In the data rows, the value 128 means zero.
What is the hidden score of each row? Scores go from 0 to 16, and 8 is about the middle.
[153 101 147 112 101 110 114 109  98 133 113 122] >> 5
[180 111 164 119 121 101  99  82  94 114  77  64] >> 4
[104 140 175 188 138 135 133 159 130 132  94 162] >> 8
[ 94 145 149 158 138  86 143 170 180  96 107 156] >> 9
[113 145 110 103  98  94 142 167 167 106 143 131] >> 6
[170 120 192 184 206 142 178 113  81 122  99 110] >> 6
[128 140 138 125 109 107 126 152 163 102 141 143] >> 7
[123 131 155 104 118 142 143 127 118 131 140 149] >> 0
[110 152 140 103 112  84 137 148 174  75 120 142] >> 2
[ 84 133 114 161 133 185 146 143 137 172 156 174] >> 10
[131 127 110 133  91 137  99 137 125 127 147 145] >> 13
[106 141 179 180 133  84 142 167 169 102 106 135] >> 8
[145 102 130 116 118 138 102 106  97 154 126 128] >> 9
[118 133 109 119 103 133 102 145 122 124 130 143] >> 11
[153 136 156 154 172 138 158 123 120 110 120 117] >> 7
[133 122  96 110  89 111  94 136 148 104 136 124] >> 13
[163  84 147  98 147 100  95  87  86 129 101  98] >> 8
[130 127  94 127 106 137 103 143 142 137 139 141] >> 15
[173 145 146 122 130 169 146 100 106 184 121  84] >> 0
[137  96 155 122 129 143 113 113  96 127 110 122] >> 7
[111 142 129 152 118 126 127 158 139 142 153 151] >> 10
[124 106 121 153 121 146  80 142 111 128 130 157] >> 16
[126 120 134 146  91 149 105 134 105 136 130 166] >> 10
[166  99 157 129 134 127  98  89 102 156 104 100] >> 8
[114 103 123 127 134 112 110 152 140  93 156 146] >> 16
[127 154  96 115 100 124 150 137 132 137 114 123] >> 4
[141 147 129  92  98 114 135 142 164  89 141 125] >> 2
[128 114 151 130 113 122 114 134 111 154 119 130] >> 7
[146 103 144  67 110  92 117 144 142  90 151 150] >> 4
[154 137 137 103 133 129  91 107 106 114 166 112] >> 8
[105 144 108 110 126 126  99 144 139 154 130 158] >> 9
[132 160 137  97  79  87 121 160 188  83 116 127] >> 2
[113 140 112 183 106 150  77 160 127 149 147 167] >> 16
[164 125 118 129 135 173 146 109 103 151 121 102] >> 7
[125 127 115 146 143 183 106 112 102 126 140 141] >> 14
[121 129 108 172 125 172  93 133 114 171 134 150] >> 16
[ 98 145 154 157 103 125 110 162 145 146 118 166] >> 8
[106 153 101 153 160 165 150  98 120 161 151 136] >> 8
[147 137 137 155 116 157  99 115 103 148 129 142] >> 10
[152 114 106 132 128 137 143 128 119 149 135 104] >> 11
[118 143 141 126  92 124  85 130 122 135  91 138] >> 6
[ 93 154 134 134  84 128 135 161 148 147  98 162] >> 2
[209  84 101 123 172 185 173  74  47 192 128  60] >> 9
[ 87 148 103 111 100  68 127 161 187 106  97 139] >> 7
[108 147 141 108  96  98 123 147 155 134  92 142] >> 1
[107 156 117 129  99 109 124 152 164 127 117 138] >> 7
[145 100 107  91 147 110  98  81 103 104 128  92] >> 11
[110 147 102 186 104 141 117 165 146 142 144 160] >> 16
[155 138 123 132 107 131 156 130 134 151 141 112] >> 5
[181  86 189  99 138  79 117  67  75 101  88  57] >> 0
[113 124  86 104 117 128 120 148 158 103 148 141] >> 13
[116 133  97 127 104 105 107 140 137 125 160 127] >> 13
[138 112 121 131  98 126 122 156 127 150 140 144] >> 11
[149 103 142 118 125 132 110 116 122 121 104 121] >> 9
[123 142 120 113 105 133 110 143 147 135 143 134] >> 8
[112 146 129 115 114 100 136 150 154  96 130 150] >> 5
[117 148 114 136 101 120 149 149 161 133 118 127] >> 6
[100 163 111  70  80  77 143 165 166  93 146 145] >> 0
[146 111 148 126 143 136 122 125 114 119 122 112] >> 9
[ 19 163  94 160 171 208 191 118 130 203 169 177] >> 3
[108 133 109 124 117 132 102 167 129 153 130 145] >> 13
[150 102 100 120 123 129 128 122 121 129 152 110] >> 13
[132 133 150 138 104 132  93 151 113 152 110 158] >> 9
[129 139 126 113 118 123 116 126 142 125 141 135] >> 6
[172 147 122 139  83 162  90 139 123 139 119 131] >> 12
[110 113 127 107 114  99 131 135 139 123 105 139] >> 5
[122 140 113 129 117 155  97 138 129 139 127 146] >> 12
[144 145 179 173 180 133 156 132 120  99 121 146] >> 7
[132 124 136 126  99 152  90 129 113 133 134 147] >> 9
[105 129 123 142 113 151  76 119 103 149 101 177] >> 11
[112 151 135  76  94  72 129 155 180 122 123 128] >> 0
[111 130 148 122 145  92 146 149 153 102 129 159] >> 5
[161  63 164  74 181  86 155   0  78  91 107   6] >> 0
[102 122 121 164 120 155 106 145 129 159 111 139] >> 15
[128 146 119  97  86 110 135 160 177  97 140 116] >> 5
[130 127 116  72  96  79 123 159 186  80 142 121] >> 6
[128 122  95  84 117  99 112 142 156  98 135 123] >> 11
[120 129 119 146  98 138 105 142 120 134 112 160] >> 11
[122 150 127 119 123 120 134 147 138 123 141 144] >> 5
[152 132 153 168 100 164 118 142 117 151 148 143] >> 10
[113 159 172 168 137 111 147 173 167 106 109 150] >> 6
[234  94 121 204 204 255 194  38   0 244 128  36] >> 12
[143 117 121 122 130 148 172 110  97 153  95 116] >> 2
[152 123  96 106 129 119 127 118 132 133 139 117] >> 10
[201  92 135 163 200 175 157  93  57 152 127  67] >> 15
[123 115 125 125 137 133 124 138 132 146 159 129] >> 11
[255 102 145  65 162 106 160  63  78  43 231  37] >> 3
[119 167 105 150 117 187 137 129 139 147 171 159] >> 8
[146 130 163 129 118 120  98 130 107 123  92 136] >> 6
[148 134 138 130 130 143 113  95 110 133 115 107] >> 6
[156 108 139 109 193 113 151  37  90 113 109  56] >> 2
[121 156 164 183 147 121 126 162 156 105 131 153] >> 12
[109 135 141 154 103 142 107 144 126 165 109 159] >> 8
[154 115 106  83 127 130 144 106 115 122 140  92] >> 4
[ 90 140 112 159 169 163 149 129 126 142 168 149] >> 12
[110 141 119 119 102  93 130 155 163 119 120 141] >> 6
[148 123 144  52 141  80 101 103 116  85 116 118] >> 1
[ 85 154 100 138 147 161 171 112 152 139 168 146] >> 5
[117 125 120 175 134 160  79 125 108 155 107 152] >> 16
[133 147 120 154 102 153 106 139 138 145 125 144] >> 12
[120 119  89  99 101  95 103 153 169  78 148 119] >> 15
[137 130 130 134 153 135 131 132 119 129 118 129] >> 10
[133 111 123  76 102 105 116 142 144 131 134 133] >> 5
[119  96 175  81 187 105 170  18  73 109  87  47] >> 0
[148 150 127 149 109 155 108 135 124 166 139 136] >> 10
[145 162 140 134 106 119 124 158 161  99 131 142] >> 7
[ 57 131  96 157 255 212 221  26 111 181 170  85] >> 2
[117 104 115 147 115 133  94 152 141 161 120 159] >> 16
[175  95  88 106 157 130 139 117 101 141 167  82] >> 15
[130 119 120 169 102 153  72 143 131 171 103 143] >> 16
[145 140 145 156  97 155  92 136 110 172 139 150] >> 10
[129 117 136 146 138 151 121 113  96 142 120 132] >> 9
[124 116 126 119  95 125 119 136 151 135 136 136] >> 8
[141 138 105  81 102 127 117 132 135 101 150 150] >> 6
[ 79 144 104 142 138 158 161 139 142 135 170 152] >> 8
[132 133 115 166 102 182  87 133 111 155 124 157] >> 16
[107 142 110 137  96 149  70 147 128 147 104 161] >> 14
[113 131  99 124 110 113 129 144 153 124 130 145] >> 10
[121 131 113 142  96 156 104 147 130 148 120 150] >> 12
[ 93 138 131 125 108 128 128 155 156 137 112 150] >> 6
[111 124 135 124 119 101 114 147 160 109 127 137] >> 9
[110 143 173 131 107  85 160 169 153 113 116 160] >> 0
[134 123 122 111 135 114 131 129 138 104 110  98] >> 8
[115 104 108 120 105 126  95 133 121 132 118 147] >> 13
[130 132 141 132 136 125 116 151 133 121 113 133] >> 10
[ 75 145  99 130 151 163 171 124 134 156 181 166] >> 5
[133 137 131 118 105 149 106 130 102 133 127 166] >> 6
[ 52 154  93 161 198 204 185 117 148 164 201 165] >> 9
[ 99 125 134 144 129 148 132 109 122 179  95 125] >> 5
[ 91 146 127 121 106  99 126 175 177 112  92 151] >> 7
[177 108 105 117 135 159 136  70  71 134 118  90] >> 7
[118 148 157 141 128  95 143 165 162  95 115 146] >> 5
[129 161 104 170  91 114 120 164 180 127 125 134] >> 14
[134 134  95 149 185 169 166  98 120 124 212 108] >> 13
[  3 210  97 182 242 219 221 110 154 184 202 181] >> 2
[107 129 121 111  91 106 146 155 169 105 124 139] >> 5
[104 138 150 122 127  84 138 156 175  87 121 142] >> 5
[129 122 112 151 104 156 105 150 118 129 120 156] >> 15
[ 99 144 136 103 109  86 132 157 182  69 111 135] >> 4
[130 123 115  97 134 114 140 125 144 125 137  88] >> 6
[ 33 142 103 146 198 170 203  89 135 159 158 137] >> 2
[110 129 117 118 100 108 127 143 155 110 143 146] >> 8
[108 139 112 118 120 117 129 134 144 121 133 150] >> 7
[ 88 151 185 225 164 104 135 178 184  68  89 148] >> 15
[200  91  81 101 196 178 173  75  45 166 165  43] >> 11
[127 133 127 143  96 168 101 147 125 144 144 157] >> 12
[120 156 143 166 130 185 156 140 113 185 124 172] >> 4
[ 81 147  91 142 193 199 147 109 126 153 200 152] >> 12
[134 127 114 107 119 117 111 136 134 124 126 125] >> 9
[140 135 103 109 121 131 134 128 120 132 116 121] >> 7
[123 132 139 118 120 118 151 148 129 131 138 145] >> 3
[116 133 145 130 142 137 140 109  97 136 123 129] >> 2
[136 146 142 141 149 156 132  89 100 147 148  98] >> 4
[132 147 113 156  94 151  84 151 136 167 129 137] >> 15
[132 101 130 121 140 110 140 132 137 113 118 106] >> 10
[126 124 115 127 107 149  90 132 115 138 116 139] >> 12
[165 108 146 106 137 115  84 105  95 122 114 105] >> 9
[144 115  93 130 118 177 130 127  83 177  98 103] >> 11
[177 144 151 222 202 164 147 116  96 134 127 101] >> 16
[135 131 130 104 110 101 118 128 120 117  83 110] >> 4
[ 91 145 117  90 123 103 100 154 161 115 149 134] >> 8
[135 114  93  84 114 111 101 127 127 107 116 126] >> 11
[150 129 132  96 119 117 105 135 131 105 165 139] >> 8
[117 143 135 155 116 129 118 153 144 141 114 141] >> 10
[189 109  98 119 167 170 165  78  56 177 125  82] >> 7
[158 125 132 130 108 130  95 135 113 136 135 139] >> 11
[132 113 141 118 106 135  98 133 118 167 130 133] >> 8
[111 135 116 117 112 148 139 119 124 139 155 132] >> 4
[118 134 140 132 125 122 105 156 145 113 137 152] >> 11
[116 159 131 142 116 111 143 154 163 117 107 140] >> 6
[158 111 144 119 131 127 100 112 101 127 123 124] >> 9
[ 87 124 142 114 138 173 141 110 102 167 143 170] >> 0
[129 143 193 188 158 119 144 171 158  74 126 157] >> 10
[137  93 166  99 151 108 141  86 125  87  98  88] >> 1
[208  96  83 125 167 169 153  81  73 157 166  64] >> 15
[148 115 160 122 129 131 101  97  94 111 103 121] >> 5
[110 148 124 124 111  95 133 149 145 108 114 138] >> 5
[113 141  91 126 111 110 114 164 169 102 125 132] >> 14
[ 93 151 114 123 123  77 151 170 184 100 130 150] >> 7
[111 133 116 122 127 105 136 156 162 103 136 150] >> 10
[ 91 142 111 142 151 139 154 101 142 124 118 130] >> 6
[157 140 129 108 138 148 157 115 105 157 128 103] >> 1
[128 124 178 174 158 122 138 146 138 118 101 137] >> 9
[113 147 120  96 107 113 140 163 154 126 127 138] >> 3
[119 128 153 179 123 132 120 147 132 134 121 155] >> 12
[113 146 140 119 115  88 132 153 171  93 121 134] >> 5
[132 119 131 113 110 115 105 135 134 119 129 142] >> 9
[128 115 124 149  90 128  95 136 129 131 143 135] >> 14
[127 137 124 129 114 103 126 160 163 133 131 135] >> 10
[141  93 158  58 103  96 141 105 117 100 113 106] >> 0
[182  95 161 102 154 103 104  76  87 105 107  76] >> 6
[146 140  99 123 126 133 119 134 147 132 137 114] >> 12
[ 94  94 144 113 255 142 231   0  85 137 100   0] >> 0
[107 168 136 122  95  99 131 162 151 125 123 156] >> 2
[113 122 119  96 102  80 143 156 171 100 141 139] >> 5
[135 109 128 118 104 139  97 117 117 146 129 141] >> 9
[168 139 113 126 127 175 129 113  83 150 127  97] >> 8
[146 125 132 143 109 148 102 148 124 120 125 141] >> 13
[127 130 125 137 101 153  96 141 117 144 153 158] >> 12
[112 128 116 104 107 103 118 149 148 114 122 149] >> 7
[133 144 102 121  84 117 134 145 160 116 143 133] >> 8
[128 153 104 141 134 174 128 136 118 147 179 150] >> 11
[106 149 162 143  90  82 141 149 164  96 105 149] >> 1
[ 84 155 109 108  88 115 113 154 156 130  85 158] >> 4
[100 170 128 147  82 104 124 167 170 106  90 141] >> 6
[121 160 152 138 133 100 139 167 174  63 126 145] >> 7
[139 112 139 113 119 119 116 125 112 133 130 122] >> 7
[ 47 162  87 186 173 211 190 121 140 188 189 177] >> 9
[153 112 119 105 116 125 149 127 138 129 134  97] >> 6
[124 111 114  96 111 117 114 155 139 126 135 141] >> 10
[128 130 107 128 109 126 128 127 129 130 141 126] >> 9
[159 117 136 124 114 157  95 131 102 144 124 140] >> 11
[166 103 166 108 158 119 137  42  63 113  93  42] >> 0
[112 142 122 120  87 117 110 147 154 125 105 146] >> 6
[119 146 109 123  98 129 133 153 151 119 142 147] >> 8
[118 134 104 125 105 112 124 160 162 113 143 131] >> 12
[174  65 199  48 173  43 145  24  89  74  45   4] >> 0
[190 124 109  99 154 134 196 109 106 127 156  70] >> 3
[124 133 118  82  99  62 137 155 175  81 150 132] >> 4
[145  85 130  98 133 103 106  88 102  98 129  92] >> 9
[161 117 101 123 135 158 162 104  96 169 119 112] >> 6
[118 128 117 112 112 113 111 153 158 113 126 146] >> 10
[128 151 111 110  92  92 159 155 175 130 120 121] >> 2
[118 133 150 164 151 106 128 149 147  86 101 141] >> 12
[181 102 103 104 156 143 147  84  80 147 161  83] >> 9
[ 85 145 118 132  90  87 124 154 174 127 107 155] >> 6
[106 138 112 149 110 142  92 141 121 151 130 177] >> 13
[145 110 148 132  96 131 103 118 107 129  97 106] >> 7
[104 133  78 113 106  90 117 169 184  99 133 135] >> 15
[135 125 120 126 120 139 105 128 119 124 133 139] >> 11
[139 109 133 124 113 128 116 116 120 111 103 125] >> 8
[183 131  94 124 152 167 164 112  88 132 176  79] >> 10
[184 101 138 106 141  98 107  76 112  85 145  77] >> 9
[ 97 143 117 144 147 148 121 113 121 147 138 134] >> 9
[ 99 151 170 150 142  94 138 170 168  92  92 155] >> 5
[117 141 130 100 102  88 137 145 156 113 104 148] >> 1
[ 96 133 141 118 127  79 130 157 174  87 120 133] >> 7
[191  61 186  80 157  97 127  36  80  81  86  36] >> 0
[129 145 126 100  84  99 147 153 158 104 142 126] >> 2
[ 81 145  99 108  91  73 107 157 168  92 114 149] >> 9
[ 92 120 124 153 114 101 111 155 154 168  69 138] >> 12
[ 73 160 120  92  96  63 140 164 199  77  75 151] >> 0
[164 126 208 219 186 112 156 142 114 126 118 126] >> 11
[171 125 129 107 132 124 122 131 110 115 133 108] >> 9
[153 117 140 138 152 112 146 123 121 125 125 118] >> 8
[122 112 128 157 101 157  89 137  99 163 120 159] >> 14
[143 145 136 143  91 161  98 146 108 152 125 169] >> 9
[151  82 123  66 120 103  83 102 108 113 141 100] >> 9
[ 95 143 118 107  81 102 102 164 180  95  91 135] >> 7
[127 108 132 151 127 161  94 123 113 192 112 134] >> 13
[133  95 142  65 149  83 135  89 113  79 103  81] >> 0
[135 132 128 141 111 157  93 137 120 133 142 159] >> 13
[105 139 122  68 186 126 199  77 125  94 163  92] >> 0
[167 109 211 201 229 150 185 111  77 126 133 130] >> 8
[248  84 112 179 206 255 186  26   0 231 130  26] >> 12
[129 129 129 129 113 122 137 147 143 119 134 141] >> 8
[125 136 125 191 108 156  63 140 111 153 125 158] >> 16
[ 79 135 115 148 130 167 116 139 122 165 140 176] >> 11
[163  84 163 106 143 116 111  86  83 119 116  81] >> 6
[124 117 121 128 158 156 138  96 100 148 143 132] >> 7
[131 129 136 144 104 140 129 147 128 133 142 156] >> 9
[104 152 112 154 129 135 126 137 156 143 134 167] >> 11
[178  80 160  60 130  86 105  66  87  96 108  70] >> 0
[135 118 129 143 104 147 102 141 107 155 148 152] >> 12
[106 160 116 113 111  92 131 167 177  81 112 155] >> 6
[ 95 170  72 153 149 171 111 137 145 159 188 135] >> 16
[134 128 160 134 125 162 105 114  92 145  99 138] >> 5
[126  75 168 112 117 120 102 139 189 102 156 179] >> 11
[ 98 130 120  90  95  66 125 164 185 104 117 141] >> 5
[129 115 113 142 106 149 101 139 130 131 129 164] >> 15
[141 143 132 158 121 153 113 130 111 152 167 159] >> 11
[149 157 106 112 145 129 102  97 114 129 155 124] >> 9
[ 86 155 114 158 127 167 112 135 110 163 139 177] >> 10
[147 116 134 119 119 122 120 108 112 113 132 113] >> 7
[121 112 122 140 102 153  95 148 114 128 115 151] >> 14
[201  65 159  42 182  77 116  16  57  74 102  19] >> 0
[102 142 121 146 149 181 112 125 110 148 132 144] >> 11
[148 123 104 122 146 137 156 106 103 143 114 111] >> 7
[ 39 175  69 146 207 186 198  93 164 158 216 149] >> 6
[142 139 139 146  85 111 112 147 173  88 120 116] >> 10
[ 98 154 106 125  96  96 127 155 167 128 110 152] >> 7
[175 119 103 109 140 159 143 103 101 142 143  85] >> 8
[ 78 132  89 115 173 155 187 107 145 122 174 122] >> 5
[102 132 135 128  95 135 113 160 152 137 114 164] >> 7
[117 128 136 124 101 115 114 143 137 133  96 138] >> 6
[130 135 129  97 117 111 129 129 135 106 129 133] >> 3
[181 107 152 101 121 121 145 113 112 105 164  93] >> 4
[158 135 167 185 193 140 158 136 102 113 118 112] >> 11
[ 79 132 111  67  79  58 133 163 190  61 109 148] >> 1
[187  73 182  79 143  73 118  36  64  90  76  44] >> 0
[231  23 204  40 168  44 125   0  45  53  62   0] >> 0
[142 135 106  91 126  98 124 153 149 129 140 118] >> 9
[118 165 111 135 112 141 114 141 136 139 159 148] >> 9
[137 129 121 101  98  99 118 140 148  95 132 149] >> 7
[122 136 120 147 105 142 108 163 155 127 132 138] >> 14
[114 127 125 131  68 185  95 159 103 176 145 161] >> 9
[182  97 138 121 127 109 102  70  83  91 113  69] >> 9
[ 94 137 100  94 158 126 142 102 140 109 138 119] >> 4
[103 135 121 152 131 173  99 135 116 158 143 165] >> 13
[ 89 158 154 208 113 110 133 169 153 135  75 165] >> 10
[ 90 136 123 131  91 111 127 165 178 147 103 139] >> 7
[102 150 129 139 127 153 152 134 133 188 136 167] >> 2
[129 159 119 126 110 121 127 145 138 109 133 142] >> 7
[ 72 144  95 132 162 163 133 134 140 167 189 150] >> 11
[173  96 140 128 137 144 110  80  93 122 148  90] >> 10
[248  37 255  53 234  37 174   0  27  55  83   0] >> 0
[104 134 117 131 116 118 108 145 171 121 122 130] >> 12
[118 146 125 114 110 128 135 138 118 132 144 147] >> 3
[115 124 144 152 135 119 153 159 147 126 118 122] >> 9
[137 101 158 138 125 129  96  97  87 149  99 108] >> 8
[146 114 128 116 113 129  89 120 111 147 126 148] >> 10
[152 137 118 101 126 132 108 115 109 117 135 124] >> 7
[183 101  86 124 179 148 152  88  76 150 147  66] >> 14
[168 106 131 104 167 138 159  97  81 158 117  95] >> 3
[113 116 142  83  95 105 148 152 137 135 108 135] >> 0
[116 137 120 123 108 100 123 144 169  95 135 138] >> 9
[ 86 138 111 111  78  98 126 161 181 114 107 146] >> 6
[120 100 147 100 152 110 127  80 108 122 114  82] >> 3
[138 119 119 115 129 132 172 120 104 153 132 120] >> 2
[108 131 119 102 187 134 181  80 140 103 166  99] >> 1
[133 105 114 104  99 127 107 137 133 127 139 128] >> 11
[134 106 124 124 118 136 101 129 101 115 126 141] >> 12
[163 116 156 116 114 128 116  91  89  96 121 100] >> 3
[ 99 131 132 130 111 157 127 135 107 172 133 170] >> 4
[210 131 178 196 241 180 182  80  42 144  96  81] >> 8
[ 32 184 103 155 213 194 246  73 143 160 191 139] >> 0
[105 146 116 121  77 116 136 140 159 103 127 159] >> 4
[ 85 131 105 158 139 184 102 124 113 168 144 161] >> 15
[134 110 127 146 136 141  66 100  89 151 101 122] >> 15
[203 114 114 134 201 161 178  72  61 130 139  64] >> 9
[125 146 107  95 106 105 125 154 177  96 148 135] >> 7
[105 125 130 135  96 158 120 148 129 159 129 153] >> 8
[135 119 102  86 112  97  83 138 126 116 151 155] >> 12
[112 156 150 145 109  98 131 164 168 102 125 138] >> 6
[160 115 159 118 127 111 104  90 100 124 103 104] >> 4
[103 141 119 152 128 161  85 159 127 155 112 162] >> 16
[196  24 196  37 144  31 124  34  65  59  73   0] >> 0
[114 135 112 139 104 136 109 149 147 141 102 132] >> 12
[166 109  66  86 104 114 122 119 128 113 144  91] >> 13
[104 133 121 132  89 106 132 156 159  98 117 145] >> 8
[116 108 126 137 118 162 128 138 114 148 160 157] >> 11
[146 133 109 116 122 121 127 142 132 116 119 112] >> 10
[114 138 129 133 109 142  91 149 119 172 107 165] >> 9
[151  99 144 126 128 132 100  93  84 136 115 114] >> 9
[130 151 106 141 117 156 102 133 127 155 117 150] >> 12
[159  80 173  84 147  72 105  68  87  98  65  63] >> 1
[129 147 124  89 120  98 100 149 166  97 117 123] >> 7
[151 113 128 109 136 132 139 113 111 152 108  98] >> 5
[137 124 138 180 139 153 145 130 124 136 117 123] >> 12
[177 118 220 228 221 154 189 126  86 105 111 109] >> 10
[134 114 147 116 123 123 107 112 117 133 107 112] >> 6
[123 134 128 134 141 148 120 138 119 147 145 138] >> 10
[102 128 119 151  92 161  94 138 129 151 114 151] >> 12
[100 151 124 162 158 184 134 132 138 154 160 154] >> 11
[154 109 152 130 122 129 102  89  96 129 112 110] >> 7
[112 127 123 134 125 159 121 145 131 133 139 137] >> 11
[124 146 174 170 147 113 135 148 143 110 106 133] >> 7
[167  97  95 101 136 118 137 131 117  91 146 102] >> 14
[103 131 112 113 113  91 145 151 162 110 131 137] >> 6
[155 170 161 165 153 119 140 145 141 107 134 146] >> 7
[124 110 140  79 118 107 143 130 125 132 124 120] >> 0
[176 134 112 171 168 146 170 113 103 144 120  81] >> 12
[ 68 120  87 128  70 100 145 134 171 156  90 145] >> 5
[ 16 168  75 197 180 211 207 115 151 193 182 159] >> 8
[150 155 121 153 168 135 121 132 118 127 125 141] >> 13
[127 116 104 104 126 130 118 138 132  94 172 128] >> 13
[135 131 165 151 145 115 150 140 137  89 108 145] >> 6
[120 115 109 114 116 116 117 151 147 117 129 133] >> 12
[132  92 145 150 113 120 131 109  91 155 110 134] >> 7
[115 144 145 146 123  94 120 162 164  77 127 145] >> 10
[107 151 117 137 114 131 139 130 126 160 118 153] >> 4
[121 152 133 189 108 134 107 164 161 141 106 150] >> 15
[133 125 122 128 101 139 117 144 124 148 148 153] >> 9
[190  82 164  89 145 104  91  67  76 106 108  82] >> 6
[ 55 172 111 141  89 112  98 174 165 148  67 184] >> 7
[159  70 140  60 153 102  91  72  97  98 142  73] >> 7
[124 121 140 136 111 156  82 140  97 157 118 156] >> 11
[158 104 182  78 187  72 161  42  95  81  82  34] >> 0
[ 83 130 136 116 210 144 208  30 101 148 161  94] >> 0
[191  93 155 122 121 129 122 104 107 109 152  90] >> 9
[140 127 146 179 114 115 170 167 136 165 142 147] >> 9
[129 126 103 129 119 124  93 144 124 119 126 146] >> 15
[211 102 159 133 169 167 106  89  50 125 180  94] >> 13
[126 133 117 118  89 143 112 156 140 140 114 151] >> 8
[174 149 123 123 140 144 188 111 107 134 139  78] >> 1
[139 131 107 106 124 132 131 121 137 118 144 124] >> 8
[126 129 106  96 102  96 128 141 172  85 158 116] >> 8
[120 122 114 141 128 163 112 130 112 155 173 152] >> 13
[123 119 120 115 116  95 119 152 150 113 140 139] >> 11
[111 147 147 123 112  86 137 152 176  95 105 133] >> 3
[ 73 148 106 131 144 160 161 144 146 132 183 160] >> 7
[134 117 105  99 136 121 139 130 133 122 147 117] >> 9
[126 127 132 127 133 153  97 134 102 146 125 133] >> 11
[148 117 145 158  98 157 102 143 104 151 128 141] >> 12
[100 133 130 146 126 128 148 147 123 162 125 165] >> 6
[121 139 124 200 117 184 112 135 106 159 175 174] >> 16
[137 142 150 135 134 139 111 127 107 140 118 138] >> 6
[100 137 117 140 126 150 132 128 128 141 149 141] >> 8
[107 132 121 109 101  99 116 154 174  83 123 123] >> 9
[163 132 143 153 106 156 110 122 102 116 140 135] >> 10
[120 131 112 147  91 146 107 151 133 163 141 160] >> 12
[114 146  98 160 122 118  97 174 164 121 123 142] >> 16
[157 110 106 107 140 144 148 107 105 134 140 107] >> 8
[121 161  94 108 103  95 132 144 152 133 121 132] >> 5
[141 152 118 120 109 115 145 128 142 147 110 129] >> 3
[191 119 158 157 192 152 193 112  96 120 135 100] >> 6
[169  77 181  71 112  93 142  94  82 126 112  83] >> 0
[149  95 168 112 103 120 122 106  95 107  88 117] >> 2
[105 153 109  87 152 154 132 162 153 148 146 119] >> 7
[128 157  79 192 123 150  99 142 149 153 119 119] >> 16
[ 90 164 125 158 145 169 148 115 139 178 141 157] >> 4
[137  75 136 182 171 129  95  92 104 218  72  89] >> 16
[128 120 138 128 124 105 134 148 144 111 128 120] >> 9
[102 137  98 137 115 116 136 147 157 122 124 136] >> 11
[108 123  97 119 119 118 143 141 141 124  99 118] >> 9
[126 149  99 105 102  86 135 152 177  91 125 130] >> 7
[117 114 115 107 124 114  97 150 122 127 124 156] >> 12
[107 151 177 215 154 107 173 159 172 110 124 144] >> 9
[ 98 132 121  77  87  76 130 162 175  98 123 151] >> 2
[136 138 148 174 118 167 101 131  95 154 120 146] >> 11
[111 145 123  97  94 119 131 152 170  86 133 141] >> 4
[107 141 146 167  88 130 160 165 149 139 110 143] >> 5
[151  98  98 140 157 162 139 121  92 166 107  90] >> 15
